Each named move below is a turn or a mirror, shown by a few rows before and after it. Which moves, in which order, take the first row of each later pair to the second? The first pair is answered.
move Dezuk:
[ -9  -2  16   0  -8 -11  -4  -8  -7   6   4   0  -8  -2   1  -5  -1   0
   2 -17   5   6  -6] -> [ -9  -2  12   2  -9  -9  -3  -9  -8   0   4  -2  -7  -5   2   3  -6  -1
   7 -16   5   8  -3]
[-1 -1 -2  0 -2  2  1 -3 -1 -7  0 -2  3 -7  1  4  0  1  7 -3  4  1  2] -> [ 2 -1  3 -5  2  1  2 -1 -1  5  0  2  0 -2 -1 -8  8  1 -1 -5  1 -2 -2]
[ -4  -9   6   8   1   5  11 -11   4 -20  -5   5   0   2  12  17   3  -2
   5  -8   0  -7  20] -> [  0  -7  14  -1   7   1  12  -7   5   2  -3  13  -4  12  10  -6  18  -2
  -8  -9  -5 -10  11]
[ -1   3   1  -2 -13  -5  -2   4  -7   7  -3  -2 -15 -10   6   6  -3   5
  16   2   7 -13  -8] -> [ -1   4   4  -5 -11  -5  -1   5  -5  13  -2   1 -17  -7   5   0   0   5
  12   2   6 -15 -11]
move Nera:
[  6  12   8 -12   4  -9  -2   6 -10  21   8  13 -10   4   0 -19  12   5
  -1  -2  -4  -8 -11] -> [ -5  -9  -3  -6  -5   8  -1   7  18   1 -20 -15   8   4 -14 -14   6  -8
 -15  -1   2  10   2]
[ -2  -6  -4  10   8  -1  -5   4  15  -2 -16 -13  11   8 -16  10  -3  -7
 -13  15  -5   2   6] -> [ 11  -4  -2   9  -6   4   7   0  -6 -17  11   0   0  -4  10   8  -2  13
  17 -13  -7  -8  12]
[  6  11   3 -13  -2 -11 -12   2  -9 -10   3  -1  -6 -10  23  11   8   6
  26  -1   0  -3  -6] -> [ -5  10   1 -12   9 -16 -22   6   6   4 -18 -11   1   1   3  13   8  -8
   3  22   0   3 -10]
move kun:
[ 6  4 -2  0  4  0 -2  3 -7  7 -2  2 -3 -7  1 -3 -9 -1 -1  6  0  2 -7] -> [ 6  5 -1  0  5  2 -1  2 -9  6  1  5 -3 -7  4 -4 -8  0  0  3  0 -1 -7]
[ -4  12  11  -1  22  -6   0  -6   3  13  15  19  -1   4  -4   8  13  -7
 -10   9  -3  -8   6] -> [ -6  12  11  -1  22  -8  -2  -4   5  14  10  14  -2   4  -4  11  12  -8
 -10  14  -3  -8   3]
[ -1  -6  -2   3   3  12   8  -9   3 -16   7   8  -1   1   6  -9   6   1
   0 -19   0   3  17] -> [ -7  -8  -5   5   8  11   4 -10  11 -15  -2   3   4   4  -4  -5   3  -5
 -10  -9   2   7  18]
move nofen:
[ -3   6   4   6   3  -7   3  -1  -6   2   8   3  -3   8   7  10   6   1
   8  -1  -3 -14   4] -> [ -5   7   1   5   2  -8   0  -2  -9  -1   6  -1  -4   3   3  16  -4   2
  12   5   0 -11  -1]
[ -4 -12  -1   2  -4   0   3   6   4  -2  -8  -9   3   6   4   1   2  -2
  -5  -1   4  12   5] -> [ -3 -10   3  -1  -1  -4   4   7   4   6  -7  -4   1  11   6  -5   7  -2
  -9  -1   3   6   2]
[  2  -3  -1  -6   1   6   0  -2  -2  -1  11   6   1  -4   0 -14   0   2
  -2  -7   2   1   2] -> [  2   1   0 -11   2   1  -5   1  -6   7   9   4  -2  -6   0 -12  -4   2
   0   0   2   0  -6]
Pairs:
Each pair is two moves apart.
[ -8  10   2   5   2  -6   1   8  -6   8   7  18 -10   1  13  -2   7   5
  16  -1  -7  -2  -4] -> [-19   6  -4   8   7  -5  -6   8   9   7 -11   5  -1   4  -3   8   1  -7
   3  17  -4   9  -4]
Dezuk, Nera
[-6 -2  6 -5 -8  0 10  5 -1  9 -1  2 -6  9  9  0 10  1  1 -3 -8 -8  3] -> [ -9  -2   0  -6 -13   0   2   8  -1   3  -7 -10  -5  -1   5  11  -7   1
   6   6  -3  -2  -2]
nofen, Nera
[  6  -7   4   4   9 -10   5   1  10   6 -14  -4  -4  11   7  -1   8 -17
  -3  10  -1  -4   5] -> [ 10 -13   2   6   2   2  11  -2   8  -9  -6  -4  -1   4  14  -2   8 -11
   6  -7  -1  -2  15]
Nera, kun
[  4   1  -4   3  -5   6   6  -6  -3 -13   5   0   5  -5   4   1  -1   1
   4 -12  -4   3   7] -> [  3   4  -3   4  -5  -4   4  -4  -6 -10   3  -1   0  -5   8  10  -3   2
  11  -7  -4  -1   5]
nofen, Dezuk
[  3  -7   2  -6  -5   8   2   4   7   2   1  -3   1   1  -4 -20   2   0
  -8 -10   1   2  -2] -> [ -2  -3  -6  -4  -9   5  -5   5   3  -6  -3 -11   1  -9  -4  -1 -15   0
   3   0   7   6  -4]
nofen, Dezuk
[ -6  10  -5  -9  10   1  -8  -9  -5   3   9   8   4  -1 -12  -1  -7  -3
 -17   9   5  17 -10] -> [ -5   4  -5  -1   9   8   1 -15  -2 -10  14  12   9   2  -7  -1   3  -3
 -17  -4   3  17   5]
Dezuk, nofen
[ -1  -5   4  -5   5   1   4   5   8   8  -2  -3   0   8  -6 -27  14  -5
 -20  -8  -6   1  -4] -> [ -2 -11  -6   4  -9  10   9  -2   4 -24   1 -12   3  -7   4  -5  -1   2
   4 -19  -2   7  11]
Nera, Dezuk
[  0  -9   0  -8 -10   4  -1   8  19   3 -24 -21   2   5  -2  -8   2  -6
  -7  -3  -3   4  -4] -> [ 12  -1   4 -13 -14  -5   3  10   1   8  -7  -9 -12   0  15  -9   3   8
  11 -13  -5  -9 -11]
kun, Nera
[ -3   7   2  -2  17  -1   7  -6   4  12   0  -3  -2   7  -9  -1  -5  -5
 -17   9   1   6   0] -> [  0   6  -3   3   5   4  11  -9  -5  -9  10  -4  -3  -5   5  12 -13   4
   5  -4   2   4   9]
Dezuk, Nera
[  8   0   2 -13  -7   3   4  19  12   6  -5 -10  -9   2  17 -14   5  -1
   6 -12   1 -12  -3] -> [  5  12   0 -11   5 -11  -4  17   2  14  -1  -1 -15   1  14   0  -1  -2
   8   8   1 -17 -12]
Dezuk, Nera
[  5  -1  -4   1  -9   4  -3   5  -9  -9 -16  -8  -3 -14   3   5 -16  -4
  15   7   9   4  -8] -> [  6   9   1  -2   1  -7  -7   4 -15   8 -12   3  -6  -7  -1   0 -10  -7
   9  17   6  -2 -18]
kun, Nera
[ -5  -2   0   4  -3 -11  -3   0   6   1 -12  -6  -3   3  -5   4  -3  -2
  -3   6  -1   0   6] -> [  3  -2   5   2  -7 -12   2   0  -1  -1  -1   1  -8   1   6   0   3   6
   7  -7  -3  -6   7]
Nera, nofen
[  2  15  -2   5  15   7   2 -10 -17  -5  18  17  -3   2  -2  -9   4   3
  -1   1   4   3   1] -> [  1   7  -5   7   6  17   6 -12  -9 -19  12   7   3  -2   1  -6   0   4
   2 -10   6   9  11]
Nera, Nera
[ -8 -12  -2   9   3   6   1  -4   9   4 -17  -7   8   8  -5   5   5 -15
  -4   7  -5   0  13] -> [ -9 -10  -3  11   2   2  -1  -3   6   1 -18  -8   6   7  -3  13   2 -14
   0  10  -3  -2  13]
nofen, Dezuk
[ 10   3   3  -6 -10 -10  -1  11  -3   0  -9  -3  -9   1   7   4 -11   3
  13  -7   1  -2  -9] -> [  8  -2   1  -5 -11  -6   0  13   4  -4 -16  -7  -5   2   4   5 -11   1
  10  -6   2   2  -7]
Nera, Nera
[-21  11  -5   2  12 -10  -4   4 -16  -5  -2  11  -4  -3   3  21 -11 -12
   7  12   0  -4  13] -> [-15   7   4  -9  15  -7  -1  12  -8  18  -7  16  -4  10  -2 -11   9 -14
 -15   4  -5  -6   6]
Nera, Dezuk
[  4 -13  -7  -6  -3  -5   0   1  12  -5 -14   0   7  -7   8   6   3   2
   2  -1   1  -4  -4] -> [ 8 -7 -4 -5  1 -7  1 -2  1 -2  2 13  2 -8 13  0  8  7  3 -7 -2 -8 -5]
Nera, kun
[ -2   7  -5  -2   7   6  -7 -19  -4  -1  -4   6   9  -7 -12  -1  -9  -9
  -1   8  -8   2  -7] -> [ -3   3  -6   1   7   7  -5 -19   2  -1 -10   3  10  -3 -11  -1  -5 -11
  -5   7  -9   0  -2]
nofen, kun
[ -1   3  -9  -3   3   1 -11  -1  -1   3  -4  -3   1  -6  -7   0 -16  -4
  -7  15   9  13 -14] -> [  2  -7 -11   7  -4  15   3  -9   2 -19   5  -1   7  -6   4  -2  -5   0
  -2 -10   7  13   7]
kun, nofen
[ -9   1   3   8  -4   8  -7  -2   4  -3  -4   4  14   1 -14 -14  -2  -3
 -17   1   0  14   6] -> [ -8   3   9   6  -1   2  -5  -2   3   7  -3   9   9   6 -11 -19   6  -2
 -20  -1  -4   7   4]
Dezuk, nofen
[ 3 -7  4 -6 -9  2  2  5  5  2 -7 -6 -2  1  6 -6  3  2  2 -9 -3 -4  1] -> [  1  -6   3  -7  -6   0   0   6   8   6 -13  -7  -1   4   2  -7   3  -2
  -3  -2   0  -3  -1]
Nera, Nera
[  4   8   2  -7   7   4  -2  -5 -12  10  15  15  -1  -3  -8 -16   2   4
  -8   0   1   3 -12] -> [  3   4  -1   3   5   9   7 -11 -12  -7  19  18   2  -1   1  -6   8   6
  -2 -11  -1   2   5]
Dezuk, nofen
[ -4   8  -5   6   5   2 -10  -1  -4  -6  12   7   6  -6  -8   9 -10  -1
   1  18   1  10   4] -> [ 1  3  3  8  7  6  3 -5 -1 -5 19 15  5  3  2 -4 13  3 -3 -1 -6  2 15]
Nera, nofen
[-12  -2   5  17  15  -5  -4  -2  13  -3 -13  -2   2  12  -2  12  10 -16
   1  15   1   1  11] -> [ -3  -9   5  17   2   6   7  -4   7 -18  -1   1   0   4  13   8  13  -3
  17 -11   0  -1  20]
Dezuk, Nera
[  1   0  -7   0   0  -6   0   3  -7  -8  -5  -1  -2 -10   2  18 -20   7
  13   7   4  -1   0] -> [  7   3   6  -4   9 -15   5   4  -8  13   0  13  -9   7   8  -1   5   8
   3   0  -5 -15  -3]
nofen, nofen
[  3  -1   8  -3   7   0  -7   7   0  17  -4   4  -5   4  -5  -7  -1  -5
 -13  14  -1   4  -5] -> [  3   0   1   5  -3   4  -6   0 -11  -7   4   3  -6 -10   6  15 -16   3
  12   7   2   4   5]
Dezuk, Nera
[ 1 14  3  1  5  8  3 -5 -3 -4 20 10  5  2 -4 -5  5  2  3 -9 -2 -3  8] -> [ -2   8   1   4   1  14   4  -6   6 -12  11   0  11   1  -7  -4   3   0
   0 -12   0   3  13]
Nera, Nera
[ 0  0  3 12 13  4 -4 -8  5 -7  7  9 13  2 -8  5 -2 -3 -7 -3  0  1 21] -> [  2   7   7   0  17  -9 -13   0   1  14   1   9   4   3 -11  -1  -4  -4
 -11   9   1  -4   2]
Dezuk, nofen
[-10   3  -2   0   3  -3  -7  -4   3  -4  -7   0   4   4  -3   7   5  -5
 -10   6  -4   1  -1] -> [-2  5  3 -4 -3 -6 -1 -2 -4 -1  0  7 -4  4  9 -1 11  3 -1 -5 -8 -8 -3]
Nera, nofen
[ -6  10   1  -1  11 -18 -13   2  -5  16  -8  -1  -6   6  -9   6  -6  -4
  -4  24  -3  -6 -11] -> [ -9  -5  -7  17   3   4   1 -11   2 -23   0  -3  10   2  -4  18  -4  -3
   2   2  -3   6  21]
Dezuk, nofen
[  4  -3  -8  -1  -8   4   2   3   1  -5 -10   2   0  12   7   9   7   0
   6 -10   7  -8  -4] -> [  6  -1  -5  -3  -6   3   2   3  -2  -2  -7   7  -2  13   7   6   9   0
   6 -11   6  -9  -6]
nofen, kun
[ 2  1  7 -2  2  1  7 -1 -7  4 10  8  0  0  6 -9  4  7  0 -7 -4  0 -3] -> [-5 -1  5 -4  5 -4  1  4  5 10 -8 -5  2  4 -5 -5  0 -2 -9  6 -1  4 -6]
Nera, kun
[  4  -9   3  -7  -7   4   0   9  -1   5   3  -6  -7  -6  -6 -17   2   1
  -8 -14   8   8  -7] -> [  0  -7  -4   1 -11   4  -2   6  -6 -11   4 -10  -5 -13  -4   3 -11   2
   5 -10  12  11  -2]
Nera, Dezuk
[ -3   1   1  -3   9   1  -1  -5  -7   4   9  10   5   0  -7 -14   5   2
 -13   2   0   8  -1] -> [-6  3 -4 -1  6  0 -8 -4 -9 -2  6  3  5 -9 -9 -1 -9  1 -6 10  5 12 -4]
nofen, Dezuk
[  9  13   0  -8  15   5  -3   3  -6  10  -8   8  -3 -10  -7  -6  -6   0
  -5   8  -2  -3 -21] -> [ 10   7   1  -6  14  16   2   0  -1   4  -4  11   5  -9 -10 -17  -1  -1
 -13  -1  -3   3 -15]
nofen, Dezuk
[  0   4  -1 -15  -2 -17  -2   4   4  27  -6  -3  -4  -5   0   1  -5   9
   5  -5   5  -1  -7] -> [ -3  -8  -6   1  -6  -2  10  -6   8  -2   0  -4   7  -8   6  11  -3   9
  10 -22   4   4  17]
Dezuk, nofen
[-3 10 -1  8 -5 -5 -5  1 -7 -8 -8 -1 -8 -1 -1 25 -4  5 14  1  2 -9  2] -> [ -3   9  -4   3  -7   0  -9   4  -5  -6 -11  -7  -6  -7 -10  20 -12   4
   7   7   7   0  -5]
Dezuk, nofen
[ 10   1   3  -8  -8  -2   3   2 -13  -2   2   2 -11   1  10  -8  -2   9
  10 -12   2 -12  -7] -> [ -3  -7  -8   0  -4   7  -4   0   5 -13 -15 -13   4   2 -10   3 -12  -5
  -5   4   8   6  -1]
Nera, nofen
[ -4 -10   6   0   1  -1   3   4   7   5   3  -8   6   5   2 -14   9   7
  -9 -12  -2  -2   9] -> [ -6 -10  -2  -1  -4   2  -6   5   6  -5  -2 -18   6  -8  -2   1 -12   7
   0  -1   4   6   3]
nofen, nofen
[  9   3  -9 -12 -10  13  -6  -1   5  -5   9  -2   4 -15 -13 -11  -5  -5
  -4  -7   2  19  -1] -> [  8   2 -10  -5 -12  14  -3  -5   4 -16  10  -2   5 -16  -7  -1  -3  -4
   4 -11   0  19   9]
nofen, Dezuk
[-7  1 -4  9  2 -6  0 -1  6 -6 -6  0  0  7  1 18  2 -2 10 10  1 -4  9] -> [-2  4  1  9  3 -8  4 -2  1 -2  0  8 -3  9  7 13  8  1 12  4 -2 -9  9]
Nera, nofen
[  6   4   3  -1  11 -20   2  11  -2   1  -7 -13  -3 -12  -4   6   1   2
   8   5   0  -4  -2] -> [  8   0   5   4  13 -14  11   7   2  -2  -2  -6   0  -4   1  -1  16   2
   3 -10  -3  -5   8]
nofen, nofen
[  3  -3   7   0 -16   6   1   1   3   2  -5  -2  -6 -10   1   2 -12   9
  13  -8   3  -2   5] -> [ -1   4   6   2  -8  -2  -6  -1  -2  10  -5   2  -8  -9  -4  11 -15   6
  11   8   5  -3  -1]
Nera, Dezuk
[ 0  3  3 -3  3 -4 -5  3 -2  7 -1  2 -4  0 -1 -3  2 -3  1  4 -4 -2 -4] -> [ 2  2  3 -4 -3  0  0  2 -4  0  2  3 -3 -4  4 -2  2  1  8 -4 -4 -3 -1]
Nera, Nera
[  3   1   1 -16   3  -5   0   7  -1   8  -1  -2  -1   1   3 -14   0   0
   5  -2  -8  -5  -8] -> [  0  -6  -2 -12   0   3   2   6   8  -2  -9 -13   7  -1  -1  -9  -4  -4
   1  -3  -6   3  -2]
Nera, nofen
[  0   9   9   0   9 -10  -2  -4 -10  17   8  16  -9   2   6  -5   8   2
  -1   3  -2 -12  -7] -> [ -7  -8   2   1  -4  -3  -5   3  16   5 -25 -16   1   1  -3   3  -1  -9
  -5   8   4  -1  -2]
Nera, kun
[  0  -5  -4   8  -9   3  -1   5   3 -12   0  -3   4  -2   4   6   1  -2
   0  -5  -7   2  11] -> [ -6  -1  -3   7  -3  -1  -5   7   8  -2  -5  -4   5   3  -5   5   2  -9
 -10   7  -7   3   6]
Nera, Nera
[ -9   2   2   0  -7   1 -16   1   3  -5  15  -2   3   9 -13   8   5  -4
  -8  -3   4  -2 -11] -> [ -4   1   5  -2  -9   1 -12   2   3  -4  18   1  -2  11  -6   3  11  -2
  -5 -12   2  -5  -9]
Nera, nofen
[ -5  -5  -3  -2   5 -12  -5  -3  -2   1  -5  -4  -9  -8   4  17 -16  -7
   7  17  -8  -2   0] -> [  1  -8   8 -12   8 -10   1   2   1  19  -4   2 -13   2   5  -9   2  -6
  -7   7 -13  -7  -6]
Nera, Dezuk
[  0   4  -2   2   3   1   1  -8 -11  -5  15   9  -3  -6   3   2  -4   7
   4   0   1  -3   0] -> [ -6  -2  -3   2   6   4  -2  -6   6   3  -4  -1   5   2 -11  -2  -2  -3
 -14  10   1   4   0]
Dezuk, Nera
[ -3  -3   0  -1   6   8   2  -6   6   3   3   7   8  -1  -8 -13   1  -4
 -11  -1   2   7   4] -> [ -6  -1  -6   1   3   4  -4  -5   2  -3   0   1   9  -9  -8   6 -13  -2
   0   9   5   9   3]
nofen, Dezuk
[ -9   1  -6   3   6  -3 -10  -2  -6   5   8  -3  -2  -4 -18  -7 -14 -12
 -10  17   5  11 -12] -> [ -1   5  -3  -4  -2 -10 -10   2 -13  12  10  -5 -13  -8  -6  -7 -16  -3
   5  12   5   0 -19]
kun, kun
[-10  -6   1  20   6  -4   5 -12   0  -7   4   5   2   5   0   0   6  -9
   2   0  -3  -5  16] -> [-11  -5   2  18   8  -6   3 -11   0  -5   3   5   2   6  -1   0   7 -11
   0   3  -3  -6  15]
Nera, Nera
[ -2   3  10  -4   7 -17  -8  -9  -7  10  15   1 -14  -7   1  -2   5   8
  -2  16   1  -6  -2] -> [ -9  -6   0   2   3  -9 -10 -10   4  -8   1 -15  -6 -11  -5  12  -5   2
  -3  22   5   3   8]
Dezuk, Nera
[  8  -1   2  -6  -9   0   5   2  -9  -4   9  -1  -6  -6  15  -3  -2   8
  13 -14  -5  -1  -3] -> [  8   2   1 -10  -9  -4   1   5 -11   3   7  -3  -8  -9  12  -4  -7   8
  13  -8  -4   0 -10]
Dezuk, nofen
[  7   3   4 -12 -15 -11   7   3  -8   7   2   4 -15  -3  14  -4   3  11
  23  -7  -2  -9 -11] -> [-10 -11  -9   1 -10   3   3  -1  17 -13 -20 -16   7  -2 -11   8  -7  -7
   1   6   5  12   4]
Nera, nofen
[ -5  -8   4   1   1   4   8  -2   4   1   5  10  16  -4 -19 -22   3  -3
 -15 -13   9   6   3] -> [ -2  -3   9  -1   4  -6   9  -1   1  11   6  17   8   4 -14 -22  12  -2
 -13 -11   4  -4   1]
Dezuk, nofen
[  3   9  -7  -9  -3  -6  -1   2  -4   3   5  -4  -7  -2   1 -10   2  -9
 -14  -1  11 -11   2] -> [  6   8  -8  -9  -6  -4   1   1  -5  -2   9  -5  -8  -5   6  -9   1  -8
  -8  -7  10 -10   4]
Nera, Nera
[ -2  -2  -2  -2  -1   0  -1   0   3   0 -10 -10   5   2  -6  -1  -3  -5
  -4   1   5   1   1] -> [  3   1   2  -1  -2  -2   6  -2  -5  -1   3   1  -1   2   5  -7   4   2
   4 -11   1  -7   4]
nofen, Nera
[ -5  -4  -1   6   0  -3   0   4   8  -7  -9 -11   2  -3  -3  12  -5  -1
   2   3   0   2   4] -> [  1   3   2   0  -1 -11  -1   6  -3   2   0  -3  -7  -4   6  10  -4   3
  12   1  -2  -7  -3]
kun, Nera
[ 14  -5  13  -9  -4   6   1   7   7   7 -13  -8  -6   7  -5 -26   8   2
  -4   0  -4  -7  -8] -> [ 16  -8  13  -6  -6  13   6   5   6  -2  -8  -6  -1   4  -2 -26   8   3
  -1  -9  -5  -6  -1]
Nera, kun
[  9  -4  -5  -6  -7  -3   0  11   2  14   7   8  -4   8  -7  -9   2  -2
 -14 -16  -4   4   1] -> [ 10  -6  -4  -5  -9  -1   1  11   2   9   9   8  -4   7  -4 -10   1  -2
 -11 -20  -3   6   3]
Nera, Nera
[ -3   9   3  -1   5 -13  -8   2  -4  16  -9  -4  -6   0  -5  11  -3  -8
  -1  16  -3  -7  -4] -> [-1  0  6  8  4  0  8 -6  3  2  1  6  2 11  1  1 18 -6 -7 -8 -9 -8 19]
nofen, nofen
[-3 -1 -3  1 -7 -6 -7  4 -2 -6 -7 -8 -2 -1 11  3  4  2  6  8  4  0 14] -> [ 0 -4  1 -5 -7 -3 -5  7  2  1 -9 -7 -2  4 10 -8 10  3 -1  3  3  0 14]
Dezuk, Nera
[ -2  -6   1  -5   1 -13   4   5   0  15 -10  -2 -12  17   3  -3  15   0
  -2   4   3 -14   6] -> [ -4  -2  -5   2  -1 -15   1   1  -9   2  -4  -1 -13   7   8  17   2   3
  12   7   6 -15  10]
Dezuk, Nera
[-2  4  3  3  7 -2 -2  1  3 10 -1  2 -1  8  2  1  6 -3 -1  4 -6 -7  3] -> [-1  2  3  1  3 -2 -2  5  6  9 -8 -3 -2  8  4  0  6 -2  0  1 -7 -8  2]
Nera, nofen
[ -2  -2   2  -5  -3  -7   1  11  11  12 -12  -8  -3   3   2   2   7  -2
  -3   0  -6  -6  -3] -> [  2  -4   0  -7  -9  -4   2  12   7   6  -8 -10  -3  -3   7   3   4   3
   6  -4  -4  -7  -1]
Nera, nofen
[ 5 -4  2  3 -1 -1  3  1  3  0 -2 -1  3  3  5  6  3 -1  7 -8 -8 -2  3] -> [ 4  0  0  4  3 -5  1  0  0  2 -1  0  2  3  3 11 -2 -3  7  1 -8 -1  1]
Nera, Dezuk
[  1  -7  -3  -4 -20   2  13   5  -3  -3  -3 -11   4  -5   7  -5  -9   5
   8  -7  -1   9   0] -> [ -2   4  -4  -2 -12  -8   7   2 -13   3   3  -4   1  -7   6   9 -15   6
  14   9  -1   5  -6]
Nera, Dezuk
